Here are some points, each followed by its number:
[ 0.5  0.2  1.1  0.6 -0.6 -0.7  0.3  0.3 -0.4  0.9 -0.5  0.3 -0.7 -0.2
  1.7 -0.1] 0
[ 0.4  0.5  1.5 -1.9  0.3  0.4  2.4 -1.7 -1.1  1.1 -0.1 -0.1  0.8  0.9
  0.1  0.4] 1
[-1.2 -1.7  1.2  1.  -1.3  0.7  2.1 -0.2 -1.6  0.2  0.2 -1.6 -0.2 -0.6
  3.3 -0.6] 2
[ 0.2 -0.2  0.1 -0.5 -0.6 -1.6  0.3  0.4 -1.1  0.3  0.9  0.   0.1 -0.5
  0.7 -1.8] 3
[-0.4  0.4  0.2  1.4  0.4  0.8 -2.2  0.2  0.8  0.2 -0.2 -0.9  0.7 -0.9
 -0.3 -0.8] 4
[ 0.9 -0.1 -1.4 -0.5  0.1 -1.  -0.5 -2.  -0.6  0.  -0.3  0.3 -0.5  1.1
 -0.6  0.4] 5
[-0.8 -1.8 -0.5 -0.2 -1.8 -0.3  2.4 -0.5 -0.8 -1.4  0.7 -0.4  1.5  1.6
  1.1 -0.4] 6
[-0.5  1.1  0.1  0.7  1.6 -0.5 -2.   0.6  2.2 -1.  -0.7  0.9  0.4  0.3
 -2.1  0.9] 7
[-1.4 -0.3 -1.3 -1.3  0.8 -1.2 -0.7 -0.3  1.4  1.1  0.1  0.4  0.6 -0.9
  0.9  0.8] 8
[ 0.8 -0.8 -0.3 -0.1  0.   0.   1.3 -0.1 -0.6 -0.1  0.3 -0.2  0.  -0.5
 -0.3 -1.7] 9
[-2.2 -1.1 -1.7  1.9  1.4 -0.6  0.1 -0.7  0.5  0.4  0.3  0.9 -0.3  0.7
  0.  -0.9] 10
[ 0.3  1.2  1.6 -0.5  1.9  0.5 -0.5 -0.7  0.6  0.4 -0.1  0.   0.5 -0.3
 -2.2  0.2] 11
[-1.5 -0.6  1.6 -1.  -2.5  0.3  5.2 -1.3 -2.8  0.5  1.4 -1.4  2.3  0.7
  0.7  0.9] 12
[-1.1 -0.9  0.4  1.9  0.2 -1.1  1.2 -1.  -1.7  0.4  1.2 -1.1  1.5  0.2
  1.7  0.4] 13
[-0.2 -1.4  0.6  0.6 -2.5  0.4  1.  -0.5 -0.2 -0.2 -0.2 -1.5  0.  -0.6
  2.1 -1.4] 14
[ 0.2 -0.9  0.1  0.1 -1.1  0.3  2.2  1.1 -1.8  1.6 -0.3 -0.1  0.1  0.
  0.  -0.6] 15
[ 1.5  1.6  1.3 -0.1  0.2 -1.   0.2 -0.2  0.2 -0.8  0.1  1.9 -0.1 -0.4
 -0.7  1.2] 16
[ 0.6  0.5 -0.3  1.7  1.3  0.7 -0.3  0.8  2.7  0.  -0.9  0.8  0.  -0.2
 -2.   0.2] 17
[ 0.2 -0.7 -1.7  0.7  0.8  0.8 -1.7 -1.   1.1 -0.3 -2.3  0.2 -0.7 -2.3
  1.8 -1.1] 18
[-1.3  0.7  0.7  0.4 -2.   0.1  1.  -0.9 -0.8 -1.3 -0.3 -1.6  1.2  0.
  0.  -1.3] 19
[ 0.9  0.5 -0.6  1.4  1.2 -0.1 -1.1 -0.1  0.3  1.5 -1.1 -0.6  0.5 -0.4
  1.6  0.6] 20
[-0.4  0.4  0.7 -0.7  1.2  0.3  1.9  1.  -0.5  0.6  1.3 -0.7  0.8 -0.1
 -1.   2.3] 21
[-0.4  0.7  0.1 -0.9 -0.6  0.5  0.7 -0.4 -0.7 -1.1  0.3 -0.5  1.4 -0.3
  2.6 -1.4] 22
[ 0.3 -1.2  1.4 -0.4 -0.3  0.7  2.1 -0.7 -1.6  0.4  1.8 -1.2  0.   1.7
  0.4  0.6] 23
[ 0.6  0.1  0.2  0.2 -0.3  1.5 -1.7  0.3  1.5 -0.8 -1.5 -0.3  0.2 -1.9
 -1.6  0.2] 24
[ 0.8 -0.1  0.6 -0.8  0.1 -0.1  1.   2.5 -0.3  0.1 -0.5  0.   0.8  0.2
 -1.2 -1.1] 25
[ 0.7 -0.1  0.5 -2.  -2.   1.  -0.1  0.7 -0.8 -0.3 -0.2 -0.2 -0.3  0.4
  1.2  0.3] 26
[-0.1  0.2  0.2  1.1 -1.3 -0.4 -1.3 -1.6  0.6  0.2 -1.4 -0.9  2.6 -0.6
 -1.2 -1.6] 27
[-0.3 -0.4  0.4  0.  -0.8 -0.4  0.2  1.  -1.7 -0.9 -0.8 -2.1  0.6  0.
  0.5 -1.6] 28
[-0.9 -0.9 -1.6  0.4  0.4 -1.1 -0.3 -1.6 -1.1  0.3  0.1  0.6 -1.7 -0.3
 -0.1  1.9] 29
[ 0.4  1.1 -1.1  0.8  1.4  1.7 -1.1 -0.2  0.3 -0.7  0.5 -0.1 -0.6 -1.1
  1.1 -0.6] 30
[ 0.4  0.9 -0.9  0.  -1.8  0.6 -2.1  1.2  0.1  1.4  0.3  0.3  0.   1.
 -1.3 -1.4] 31
[ 0.7  0.3 -0.6  1.6 -0.4 -0.1 -2.3  0.   0.8  0.4 -0.9  0.8 -1.   0.2
 -0.9 -1.6] 32
[-1.1  1.1  0.1  1.2  0.   0.3 -1.8  0.3 -0.1  0.   0.5 -0.2  1.   0.2
 -1.4 -0.5] 33
[-0.2  0.   0.4  0.6 -0.3 -0.6 -0.5  1.   0.4  0.2 -0.9  1.4 -0.8 -0.2
 -0.3  0. ] 34
[-0.2  2.2 -0.5  2.2 -0.2  1.8 -3.5  0.3  2.2 -3.1 -1.3  0.6 -0.3 -1.6
 -0.7 -0.5] 35
[ 1.5  0.8 -0.1  0.3  1.6 -0.4 -1.5 -0.2  3.2 -0.9 -1.9  1.  -0.5 -0.8
 -0.1 -1.5] 36
[-0.5  0.2 -0.2 -0.1 -1.1 -0.4 -0.5  1.8 -0.2 -0.8  0.9 -1.4  1.   1.3
  0.5 -0.3] 37
[-0.3 -0.3  0.2 -1.6 -0.9 -0.3 -2.1 -0.5  0.6 -0.3 -0.1 -1.   0.2 -0.7
  0.3  0.2] 38
[-0.5 -0.3 -0.5  1.8 -1.  -0.1  0.1 -0.5 -0.9 -2.4  0.4  1.4 -2.3 -1.7
  2.7 -2. ] 39
[-0.7 -0.9 -1.   0.1  1.8  0.2 -0.2  0.4  0.8 -0.8  1.   1.3 -1.  -0.7
 -0.6  1.4] 40
[ 0.9  1.  -0.9 -0.3  2.6 -0.4 -2.2 -0.3  0.5  0.4 -0.9  2.5 -0.7 -1.
  1.4  0.8] 41
[ 0.8 -0.6  0.7 -1.7 -0.2 -1.3 -0.5  0.1 -0.6  2.4  0.3  1.3  0.2  0.7
  0.9  1.7] 42
[ 1.1  2.7 -0.6 -0.4 -0.2  0.4 -1.5 -0.8  2.2 -0.8 -1.1  2.2 -0.9  0.6
 -0.5  0.8] 43
[ 0.7 -0.6 -0.8  0.6  1.4  0.3 -0.3  0.5  3.2 -0.3 -1.1  1.6 -0.7 -0.1
  1.3  0.6] 44
[-0.8  2.4 -0.8  0.8  2.6 -0.8 -4.8  0.   2.2  0.1 -2.2  1.4 -1.4 -1.1
 -3.4 -0.4] 45
[ 0.5  0.2 -0.8  1.3  0.3  0.  -0.3 -0.3  0.2  0.2  0.  -0.8 -0.2  0.9
 -0.3 -0.7] 46
[ 0.  -0.7  0.2 -0.8 -0.1  0.7  1.2 -0.8 -1.1 -0.3  0.8  0.9  0.1 -0.2
 -0.1  1.3] 47
[ 0.5 -0.3  0.2 -1.6  0.2  0.2  0.  -0.5  1.1 -0.8 -0.2 -0.3  0.6  0.6
  0.8  2.4] 48
[-0.6 -0.6 -0.8  0.6  1.3 -0.2 -1.7  0.4  2.6 -0.5 -1.8  1.1 -0.4  0.4
 -2.   1. ] 49
[ 0.2 -1.9  2.3  0.2 -1.5  1.1  3.2  0.5 -3.9  0.9  1.6 -0.8  1.   0.2
  1.8  0.6] 50
[-0.4 -0.1 -0.2 -0.5 -0.1 -1.   1.8 -0.1 -1.3 -0.1  1.1  0.5 -0.6  1.
 -0.5 -0.6] 51
[-0.4 -0.6 -1.1 -0.3  0.6 -0.4 -0.4  0.5  0.5 -0.4 -0.4  0.6 -1.  -0.7
 -0.2 -1.5] 52
[ 0.8  0.5 -1.6  2.  -0.2  0.1 -0.7  0.5  1.8 -1.3 -1.2 -2.3  1.6 -0.7
 -2.3  0.4] 53
[ 1.4  1.8 -0.2 -1.1  1.  -0.2 -4.2  0.6  0.6  0.6 -1.2 -0.3 -0.4  0.6
 -0.7  1.2] 54
[-0.3 -1.1  1.8  1.1 -0.8  1.4  0.5 -0.4 -0.2  0.1 -0.4 -0.2  1.4  0.3
 -1.5  1.3] 55
[ 0.1 -1.2 -0.2 -1.1 -0.4  0.  -0.3  1.  -1.  -0.4  0.4  0.5 -0.6  0.3
 -0.6 -1. ] 56
[-1.1 -0.1  0.9 -1.9  0.2 -1.4 -0.8  0.   0.1  1.8  0.  -1.   2.2 -0.8
  0.2  1.5] 57
[ 0.8  1.1 -1.1  0.2  0.2  0.  -1.1 -0.6  0.5  1.9  0.2  0.2  0.3 -0.2
 -0.7 -0.2] 58
[-1.4  0.4  0.1 -0.2  0.4 -0.9 -1.3 -1.1  0.3  0.9 -0.6 -1.4 -0.5  0.2
 -2.4  0. ] 59
[-0.3  1.1 -0.1  1.2  0.8 -0.6  0.  -0.4  0.1  1.5  0.6  1.1 -1.8  0.2
 -0.4  1.4] 60
Which two points above are nearest to each new point, looking only along the 6 directions in which the numbered points spread most? Their numbers follow each, smallest number first.
[-0.4  0.5  0.7 -0.5 -0.2  1.1 -0.6 -0.6  0.2 -1.6  0.6  0.2 -0.5  0.3
  2.4  0.1] 0 22
[ 0.3 -1.3 -0.3  0.  -0.7 -0.3  0.7 -0.6  0.2 -1.9 -1.1  0.2  1.3 -0.6
  1.5  0.3] 0 22
[ 1.3 -0.6 -0.1 -0.3 -0.2  0.5  1.1 -1.   0.3 -1.4  0.2  0.8  0.7 -0.5
  0.   0.7] 47 48
[ 0.7 -1.8 -1.2  0.2  0.1 -1.4 -1.5  0.4  1.6  2.   1.5  0.4 -0.1  1.1
 -2.8  0.6] 58 59
[ 0.4 -0.6 -0.8  0.   0.4  0.9  0.8  0.2  1.3 -0.3  0.2  0.1  0.4  1.2
  0.1  0.8] 16 47
[ 1.2  1.5 -2.   0.5  1.5  1.2 -1.7  0.   1.1 -2.  -0.3  0.6 -0.8 -0.1
  0.1 -0.3] 30 36
[ 0.  -0.6  0.6 -1.   0.7 -0.2  2.1  0.  -0.2 -1.6  1.4 -0.8  0.2 -0.6
  0.8 -0.2] 6 47
[-0.4  0.5  0.7  0.  -0.2 -0.2  2.  -0.5 -2.1  0.9  0.6  0.1 -1.  -0.7
  0.9 -1. ] 15 51
[ 0.8 -0.4  1.7  1.   0.6  1.8  2.5  0.3 -2.6  1.2  0.7 -1.6  0.2  0.2
  1.  -1.2] 6 15
[ 0.6  0.4 -0.7  0.9 -0.4 -0.7 -3.   0.3  2.3 -1.6 -1.8  1.4 -2.2  0.7
  1.7 -1.8] 18 36
[-0.7 -0.8 -0.1  1.6 -0.2  0.2  1.2 -1.5  1.  -1.9 -0.4  0.1 -0.5 -1.4
  1.8  0.6] 30 44
[ 1.2  1.   0.3  0.2  0.   0.8  0.   0.7  0.3  0.   0.   0.7 -0.2  0.7
 -2.5  2.9] 11 16
[-0.6 -0.8  0.3  0.8  0.2  0.1 -0.5 -0.7  0.5 -1.7 -0.3 -1.   0.5 -0.1
  1.4 -0.3] 22 30
[-1.1 -0.9  0.5 -0.5  0.3  0.1 -0.8  0.1 -0.9 -0.5 -0.6 -0.1  0.5 -0.8
 -1.   0.1] 37 46
[ 0.9  2.3 -0.8  0.1  0.4 -0.6 -0.7  0.1  1.3 -0.9 -0.3  1.4 -0.7 -0.2
  1.5 -0.8] 30 34
[-0.1 -0.2  0.4  0.  -0.7  0.2  0.1  0.3 -0.8  0.1 -0.7  0.1 -0.3  1.3
 -1.8 -0.7] 25 56
[-0.6 -0.4  0.6 -0.5 -1.3 -1.2  1.5  0.1  0.5 -1.7  0.2  0.3 -1.3  0.6
 -0.8 -1. ] 9 56
[-1.   0.1 -0.4  0.5 -0.2  0.1  2.4 -0.1 -0.2 -0.6  0.4  0.3  0.8  0.
  0.4 -0.4] 6 9
[ 0.1 -0.9  0.5  2.5 -1.4  1.3  1.   0.8 -0.7 -1.3 -0.3 -1.1  0.3 -0.6
 -0.3 -0.9] 9 19
[-1.8  0.4  0.1 -1.2  0.8 -0.2 -0.2  1.3  0.4 -0.3 -0.9  0.1  0.5  0.4
 -0.7  0.5] 11 58
[ 0.6  0.4  0.3 -0.4  0.5  0.6 -0.5  0.3  1.6 -1.1 -1.1  0.7 -1.   0.1
  0.9 -1. ] 30 34
[-0.7  0.4  0.8 -1.3 -0.2  1.1  0.3  1.1 -0.3 -0.4  0.9 -0.4  0.1  0.
 -1.4  0.7] 25 55
[-1.7 -1.1 -0.8 -0.2 -0.3  0.   1.9 -1.5 -1.8  0.9 -0.2  1.  -0.7  0.8
  2.1  0. ] 0 13
[ 0.1 -1.3  0.9 -0.5 -0.3 -0.2  3.   0.8 -1.8 -0.1  0.5 -0.3 -0.3  0.7
 -0.4  0.6] 15 23
[ 0.5  0.3 -0.1  0.6  0.1  0.8  0.7 -0.5 -1.  -0.5  0.7 -2.2 -0.7  0.3
  0.6 -1. ] 9 37
[-1.   0.1 -0.6  0.5 -0.1  0.3  1.6  1.5  1.3 -0.8 -1.3  0.3 -0.1 -0.7
 -0.2 -0.5] 34 46
[ 0.2 -0.5  0.4 -1.2  0.8  0.8 -0.2 -0.4 -0.6 -0.8  0.4  0.5  0.1 -0.4
  1.2 -1.3] 0 9
[-1.1  0.6 -1.   0.4 -1.2  1.7 -2.7  0.1  1.3 -1.8 -1.7 -1.   0.4 -0.3
 -4.   0.5] 24 53
[-0.6  0.8  0.9  0.8 -1.5 -1.  -0.6  0.  -1.2  0.9 -0.1  0.5 -1.1  0.2
  0.7 -1.6] 3 56
[ 1.3  0.5  0.9  0.8  0.2 -0.6  1.7 -0.6 -0.9  0.1  0.1 -1.6  0.  -0.7
  0.   0.7] 47 55
